Each row is where one point has got to under a steady rotation. How many ticks took it there?
The counts run from 0 to 346.
[-0.37  1.49  1.80  2.12  1.41  1.37 -3.33  1.05 -1.61  1.77  3.65 -0.19
  0.45 -1.22 -3.45 -2.98  1.04  1.22  0.09  0.56  2.77 -1.21  1.22  3.19
  2.87  2.22 -0.13 -3.59  2.51 -3.14 -1.18  0.50 -1.26 -0.02] | 298
[-1.99 -3.13  1.64 -2.21 -1.10 -1.49  1.08  3.43  3.87  1.90  1.08  1.07
 -0.10  1.33  2.33 -1.08  4.00 -0.84 -1.16  2.16 -2.92 -0.82 -1.19 -0.03
 -0.09 -0.68 -4.33  0.29  0.72 -1.19  0.77  0.07 -3.00 -2.96] | 165
[-0.56  2.84 -0.82 -1.08 -0.48 -0.64  0.54  3.78 -4.06  1.13 -1.05  0.91
 -3.45  2.05 -1.20  2.13  0.57 -1.58  0.25 -1.06  2.68  0.92 -2.18 -0.38
 -2.96  0.30 -1.50  0.53  2.17 -2.58  3.58  0.38  4.23  0.70] | 128
[ 0.60 -2.36 -1.22 -1.10  0.47  0.24  0.41  2.73  0.97  4.35  2.03 -3.60
 -1.44  0.36  1.88 -2.65  0.67  0.03 -1.11  4.81 -0.13 -1.70  3.59 -1.88
  2.83 -2.29 -1.57  1.42 -1.45 -1.18  2.48 -0.60  0.60 -1.71] | 171
[-1.80  0.38  2.28 -2.74  0.34 -0.03  0.14 -3.73  1.57 -1.17 -6.20  0.30
 -0.71  2.28 -1.48  2.94 -1.81  2.13  0.92  2.76  1.05 -0.69 -0.87 -0.16
  0.14  0.68 -3.71  2.71 -0.11 -0.31 -0.23  3.91  1.68 -1.59] | 208
[-0.70 -1.08  2.99 -4.60  3.17  0.25 -2.91 -1.56  2.44 -0.66 -0.46 -0.14
  1.36 -0.96 -3.17  0.81 -2.42  3.01 -1.57  1.51  0.87 -4.27 -2.00 -2.43
  0.63 -2.67 -2.61 -1.58 -1.19  1.06 -2.13  2.85  1.16 -0.17] | 218
[-0.85 -0.27  1.17  0.48  4.22  0.09 -0.84 -4.07 -2.03  1.81 -1.03 -2.18
 -3.17 -1.68  0.62 -1.77 -1.03 -2.78 -1.76  2.67 -1.23  0.89  0.94  0.11
  1.37 -0.10  3.40  3.32  4.09  2.45  1.63  0.46  1.25  0.22] | 254
[-1.21 -1.69  0.71 -0.43  4.44 -1.01 -0.18 -1.33  2.59  3.00 -0.64  0.25
  0.11  0.11  2.58 -1.93  1.06 -2.18  1.33 -1.56  1.43 -2.37 -1.43  2.40
  1.00  1.05  4.02  0.32  2.31  0.43  3.11  3.27 -3.12  3.25] | 245
[ 0.18 -0.61 -1.74 -2.82 -1.03  2.23  1.66  0.69 -0.66  6.24 -1.58 -2.66
 -1.12 -1.93  2.65 -0.30  0.75  1.43 -2.17 -1.05 -2.70 -0.94  3.71 -0.86
 -1.23 -2.16 -0.37 -1.63 -2.80 -2.59  2.31 -1.09  1.69 -1.77] | 182
[-2.05 -1.28 -2.35  1.81 -0.72  0.27  3.59  0.69  2.86  0.54  0.10  0.83
 -3.65 -2.22  1.10  1.24  1.70 -0.56  4.42 -3.14  0.75  2.74  4.35 -1.92
  1.52 -1.30 -2.59  0.98  1.92 -0.28 -1.50  2.13 -1.24 -1.18] | 321
[ 1.84  1.57  4.67  0.26  0.27 -0.43  0.98 -1.85 -1.41  0.13 -2.36  0.49
  0.12 -1.81  4.42  2.58  0.42 -1.73 -0.95 -1.51 -1.26  3.23  2.88 -0.49
 -0.17 -0.77 -0.93 -0.61  0.46  0.69 -3.00 -2.87 -4.84  0.44] | 27
[ 1.87  0.51  2.29 -1.63 -3.10 -2.40 -0.85 -2.90 -2.79 -2.99 -0.44  1.26
  0.35 -1.57  0.40 -0.75  2.85 -5.09 -0.44 -1.51 -2.65  2.27 -1.05  2.57
 -2.07 -0.63 -3.82  0.01 -1.61  1.01 -4.03  0.04 -1.14 -1.68] | 277
[ 0.41  2.20  0.10  0.89 -0.24 -1.77 -4.89 -1.01 -1.88 -1.98  1.85 -1.05
  0.53 -1.72  0.35 -0.27  1.58 -3.13  1.07 -2.75  1.85  2.75  2.44  2.10
 -0.37 -5.23  1.73 -3.40  0.54  2.65 -1.66 -0.52  1.65 -1.78] | 269
[-2.76  0.13  1.91  0.95 -2.44 -0.56  0.61  3.72 -0.31 -0.10 -0.47 -1.63
  0.28 -0.27  3.10 -1.53  2.40 -0.17  1.46  5.70  2.05  1.61  0.49 -0.59
  0.37  0.03 -1.29  3.79 -1.91 -4.70  2.02  1.18 -1.60 -2.57] | 168
[ 0.15  2.45  1.26 -2.31 -0.77 -1.27  1.29  1.68 -4.04  1.06 -1.88  1.12
 -3.88  2.06 -0.08  2.78  0.54 -2.48  1.26  0.19  0.77 -0.16 -2.34 -1.12
 -3.34  1.69 -1.80  2.15  0.83 -2.64  2.17 -0.31  4.32  1.64] | 127
[ 1.05  2.88  2.05 -1.23 -1.50  2.32  2.37 -0.52 -3.01  0.97 -0.97  0.64
 -0.76  1.71 -1.90 -1.51  1.52 -3.47  1.49  0.54  4.73 -2.66  1.12  0.71
  0.95  1.11 -2.70 -0.11 -0.34 -3.67  0.01  3.56 -1.64  1.68] | 291
[-1.51  0.51  0.01 -0.53  4.04  1.05 -1.69 -2.93 -2.39  1.58 -0.87 -2.92
 -1.90 -1.43  1.48 -2.46 -1.14 -2.92 -1.63  0.13 -1.72  0.80  2.00 -0.11
  2.10 -0.34  2.32  3.81  4.81  2.09  3.62  1.44 -0.31 -1.76] | 253
[ 0.20  0.97  1.34  3.75  0.61  2.10 -1.89  1.78 -2.92  1.83  2.31 -0.03
  0.49 -1.49 -4.10 -2.79  1.67  0.41  0.29  0.89  3.64  0.87 -1.12  3.50
  1.97  2.00 -0.16 -3.18  2.23 -3.54 -1.11  0.57 -0.90  0.49] | 297
[-1.18  1.01  2.25 -1.44 -0.76 -0.84 -3.16  0.01  0.67  1.77  1.27  1.75
 -3.48  3.48 -1.99  1.83  1.32  1.47 -1.63 -1.43  1.07 -5.46 -2.04  1.29
 -1.03 -0.02  1.06 -2.52  3.03 -1.69  1.34 -0.78  1.64  2.53] | 135
[ 2.38  0.15  3.07  1.80 -3.06 -2.59 -3.68  2.09  1.48 -1.90  2.33 -0.27
 -0.69  1.01  1.40  2.33 -1.47  2.71 -2.34 -1.51  0.89 -1.05 -1.14 -1.03
  1.06 -2.67 -2.20 -2.35  1.51  1.05 -0.66 -3.72 -1.61 -0.26] | 148
[-2.17 -0.58 -1.47  3.59  0.57 -1.44 -3.35  1.68 -1.15  3.97 -2.04 -1.89
  0.24 -2.76  2.16  0.96  1.13  3.36 -0.79  0.65 -0.33  4.12  0.64  3.20
 -1.30  2.31  2.30 -1.88 -3.40 -1.66  0.66 -0.54  2.42 -1.64] | 186
[ 2.32 -1.56  3.10  2.89 -4.19 -1.91 -1.31  0.96  0.97 -3.80 -0.87 -1.53
 -0.76  3.32  2.50  3.15 -1.82  1.88 -2.42  0.02  2.42  0.01 -2.09 -1.37
  1.58 -0.01 -0.05  0.64 -0.99  0.16 -0.11 -1.84 -3.74 -0.12] | 150
[-1.67 -3.61  2.13  1.74 -1.97  1.01  0.94 -2.31  0.65 -1.20 -0.26 -1.17
 -1.24 -0.41  2.19  3.33 -1.35  0.13  1.87 -0.34 -2.15  1.45  3.48 -0.81
  3.12  4.16 -1.69  2.55  0.63  0.50 -3.12  0.86 -4.15 -0.33] | 318
[ 1.18  0.56  2.58 -0.01 -2.12  5.15  2.40  0.89 -1.73  2.59  1.10  0.57
  0.08 -2.09 -0.68  0.43  0.45  0.54 -1.55 -4.07 -0.73 -0.64  1.52 -0.56
 -0.22 -1.36 -1.02 -3.49  2.41 -3.51 -0.11 -0.55 -4.47  0.38] | 304
[-2.80  2.02 -0.65  0.29 -0.49  0.22  0.83  1.23 -3.76 -0.80 -1.96  0.33
 -0.81 -1.38 -3.04 -0.40  3.15 -2.19  3.80  2.30  2.63  3.85  1.19  1.46
  0.22 -3.12 -1.74  1.64  1.22 -1.69 -4.01  0.42  1.17 -1.87] | 46
[ 4.93 -0.42 -0.88  0.27  1.21 -1.98  2.19 -0.13 -2.15  1.10 -0.94  0.77
 -1.23  0.94 -3.25 -1.49  2.95 -4.44 -0.86  1.94  3.43  0.46 -2.83  2.74
  0.48 -0.29 -2.36 -1.53 -0.16  1.42 -3.55  1.08  0.10  2.57] | 284
[-1.41 -0.98 -2.08 -1.16 -0.19 -0.79 -1.19 -0.67  2.13  0.33 -5.19  0.49
  3.41  3.42 -0.99  1.79 -0.26  3.36  1.98 -0.08  1.69  1.37 -4.18  5.45
 -0.54 -2.29 -1.07 -0.92  2.03  0.32 -0.66  0.48 -2.03 -0.51] | 204
[-0.96  1.54 -2.49  1.18  0.61 -1.95 -1.20 -2.28  1.56  1.34 -4.83 -1.33
 -1.33  1.25  0.47  1.24 -0.27  3.33  3.12 -1.46  1.57  3.02  1.95  3.07
  1.67  1.38 -1.30  1.22 -1.34  0.19  1.23  3.12  3.80 -1.48] | 198
[-1.36 -3.96  1.35 -0.83 -0.87 -1.73  1.63  3.78  4.68  2.62  0.86  0.46
 -0.80  2.85  1.68 -0.04  5.05 -0.13 -1.17  2.32 -0.81 -1.68 -1.34 -0.29
  0.49 -1.16 -2.29 -1.37  0.36 -1.55  1.00  1.60 -3.11 -1.50] | 164
[ 0.06  2.12  4.93  0.61  1.68  0.58 -2.08 -1.04 -0.85  1.58  2.49 -0.07
 -1.76 -1.66 -2.56 -0.82 -1.76  1.36 -1.50  1.67  2.51 -4.17  2.41 -0.63
  3.09  3.00 -0.97 -1.31  1.02 -1.95 -3.43 -1.87 -2.64  2.17] | 300
[-2.93  1.09  1.44 -3.53 -1.70  2.53 -0.41  0.51 -3.70 -1.49 -0.26  0.86
  1.02 -2.70 -3.95  0.37  1.52 -1.21 -0.76 -0.43 -1.29 -2.37  0.08  0.39
 -1.40 -0.13 -3.68 -2.01 -1.09 -1.58 -5.90 -1.61 -0.71 -2.65] | 55
[-4.67 -2.11  0.77 -2.50  1.28 -1.18  3.31  0.76  1.46  0.01 -1.99  1.77
 -1.85 -0.83 -0.71  3.21 -0.30 -2.27  2.00  3.35 -0.19 -0.45  2.06 -2.32
 -1.72  0.52 -2.32  2.40  0.05  1.60 -4.80  0.11 -2.84 -0.24] | 330
[-0.98 -2.50 -5.12 -3.38 -3.62 -0.66 -1.86  0.51 -1.73 -1.53  2.37  0.99
 -0.73  0.72  1.45 -0.30  0.11 -3.50  0.76 -4.26 -2.74  1.30  0.21  0.49
 -2.79 -0.55  0.87  1.80 -2.66 -1.81  2.47 -0.60 -2.09 -0.86] | 112
[-4.63 -3.33 -0.08 -2.77  1.70 -0.81  0.98  0.73  2.70  0.34  0.45  1.01
 -1.77  0.07 -0.33  3.02 -0.47 -1.82  2.62  3.26 -0.64 -2.12  3.14 -1.39
  0.31  1.20 -2.31  1.33  0.46  2.26 -4.78 -0.96 -2.41  0.35] | 329
[-0.14 -0.46 -0.60 -1.61 -1.95 -0.83 -1.47 -2.38 -0.36  1.20 -4.38 -2.08
  2.10 -0.04  2.68  2.17 -0.88  2.39  0.28 -1.31 -4.84  3.31  0.28  4.11
 -0.20  2.33 -3.64  1.29 -0.66  0.20  0.82 -1.65  0.48 -2.94] | 195
[-2.05  2.28  1.07 -0.45 -4.05  3.51  0.00 -0.07 -5.64 -1.97 -2.46 -0.65
  0.42 -3.17 -2.51  0.40 -0.45 -0.20  1.02  0.95  3.16 -0.15  1.02 -0.06
 -0.29  0.74 -1.42  1.15 -3.54 -3.11 -3.55  0.00 -0.20 -1.10] | 57
[-1.37 -1.09 -2.67  0.91 -0.67 -0.63  2.81  1.68  2.19  0.86  0.85  0.31
 -2.39 -3.03  0.57 -0.30  0.56 -0.82  3.55 -2.83 -1.28  2.86  4.31 -1.84
  1.69 -2.17 -3.32  2.41  2.96  0.90 -1.61 -1.07 -1.26 -2.37] | 322
[-0.08 -0.58  0.05  0.19 -1.40 -1.24 -1.60 -2.57 -1.49  0.50 -5.23 -2.20
  0.84  0.41  2.69  2.54 -1.36  2.46  1.60 -0.31 -2.58  3.88 -0.07  3.23
  0.44  3.77 -2.92  2.30 -2.19  0.01  0.36  0.52  1.79 -2.67] | 196
[-1.73 -3.57 -2.77  0.57  0.47 -1.05 -4.11  0.58  0.44 -0.42  4.44 -0.05
 -1.54 -0.40  0.33  3.21 -1.32 -0.66  2.75  1.17  1.39  1.42  1.73 -0.76
 -2.23 -1.07  5.09 -1.65 -3.86  0.49 -0.51  1.65  0.34  1.73] | 105
[ 0.88 -2.02 -2.26 -1.39 -0.73 -2.97 -1.26 -0.81 -2.52 -0.16  1.41  0.01
 -3.99  0.44  1.60  0.90 -0.26 -3.41  3.58  1.45 -0.23  2.41  0.53 -0.09
 -1.52  2.29  0.84  3.70 -3.95 -0.26  0.53  0.45  4.14  2.73] | 115
[-2.18 -0.83 -1.11 -3.08 -0.24 -0.62 -2.89 -1.27  2.41  0.05 -3.71 -0.08
  3.71  3.82 -1.21  1.81 -0.86  3.11  2.44 -0.22  0.22 -0.35 -2.39  5.09
  0.50 -1.35 -1.76 -0.65  1.64 -0.08  0.66  1.21 -1.84 -1.98] | 205
[ 0.85 -0.49  0.09  3.35 -3.31 -3.05 -1.84  4.87  2.75 -1.29  3.49 -1.18
 -0.55  0.73  3.15 -1.59  1.78  0.73  2.52  0.52  2.88  2.07  0.04  0.34
  2.63 -2.72 -2.56  0.07  0.70 -0.78  2.00 -0.38 -0.36 -1.99] | 158
[-2.44 -1.56  3.24 -0.91 -1.80 -1.40  0.31  3.36  1.94  0.17  0.48 -0.45
  0.79 -0.42  2.81 -1.09  2.76 -1.13 -0.48  4.19 -2.84 -0.11 -0.86 -0.99
 -0.78  0.35 -5.16  2.34 -0.70 -2.28  0.05 -0.64 -2.79 -2.76] | 166
[-4.04 -0.56 -2.52 -0.86  0.42  0.10 -0.42  2.91 -3.03 -0.52 -1.71  1.81
 -0.52 -2.99 -3.05  1.99 -2.34 -0.47 -1.66  2.36  2.28 -0.51 -0.58 -0.78
 -4.78  0.61  0.93 -0.72 -3.09  0.35 -3.05 -3.34 -1.96 -0.22] | 342
